One turn moves every row onto another: examples first, then more rows asked
tera: [  2  30 -28 -38  26  41  17  -5  14 -12  -9  22  23 -13 -10 -18   7  36
  -9 -15 -13 -27 -10]
nuze: [ -3   4 -25 -33  23 -14  21  29  20  18  -8  21   6  17  55 -11 -20  -4
 -12  29  23 -34  10]
Nosi: [-11  13 -21 -33   6  15  11   9  32 -25  -1 -49  36  52  -1   0   5   5
 -11 -15  20 -22  21]
zozen: [  7  10 -12 -31   0 -16  45 -19  -9   0  30  15  54 -27  56  18 -30 -19
  -7 -43  -1 -31  37]
lusi: [  6  12 -18  -9  31 -26  37  11  27  26   3  25   9  13  61 -19 -14 -18
  -6   9  15  -8  12]
mafi: [  6  49 -39 -51  28  -1  27  -6  21  34 -12  -2  18 -17  29  32  21 -27
 -40 -15 -12 -29  -6]
dom: [ 13  26 -25 -44  16  29  21  -7   0  -8 -18  25  17   4  -9 -13   5  38
 -12 -18 -19 -35 -14]
zivet: [ 12  -5   0 -40   5  -7  43 -17  -1  -1  33  33  57 -12  52  17   3 -18
   5 -58   0 -30  38]
rap: [ -5  43 -26 -48  36  -1  23   2  21  28  -9   9  26  -4  28  48  23 -28
 -45 -14 -12 -33   1]
Kubut: [ -7  -6 -14 -30  -4 -22  39 -19   5   7  25  24  54 -15  43  17 -17 -27
 -10 -65  -5 -39  33]
megab: [  0  15 -22 -17  22 -12  32   9  29  37 -10   8   0  28  55   5 -14 -11
  -2  26  17 -29  -1]
zuv: [ -9   4 -20 -40   7  20  -4   4  12 -20  12 -38  19  47 -13   5 -10   7
   6 -42   9 -19  34]
ponos: [ 12  15  -8 -16  31  21  43  24  16  -2  45   9   2 -14  12  24  28 -11
  14 -62  -7 -31   0]
kulum: [ 14  -7  11 -42  -8 -11  29 -32  -2  -4  34   3  59 -16  32   4 -14 -17
  -5 -51 -18 -32  32]
big: [  9   7  -6 -36  37  16  51  15  26   5  43   1   4 -18  12  25  39  -3
  13 -59  -6 -26   3]
gef: [-21  12 -23 -38  -2  27   2  -4   1 -29  17 -32  34  42 -18  -6  -1   0
 -11 -26   6 -17  13]
Gures: [-17   7 -20 -43 -15   3  18  -5   7 -29  13 -40  17  39 -11   5   9   5
   0 -36  13 -19  40]
vol: [-26   9 -11 -21  31  -7  22  15  22  21 -10   9   2  21  59 -12 -17   9
  -6  22  19 -15  13]

big turns into tera
zozen turns into Gures
gef turns into megab
And these:
kulum turns into Nosi
rap turns into ponos
Kubut turns into zuv

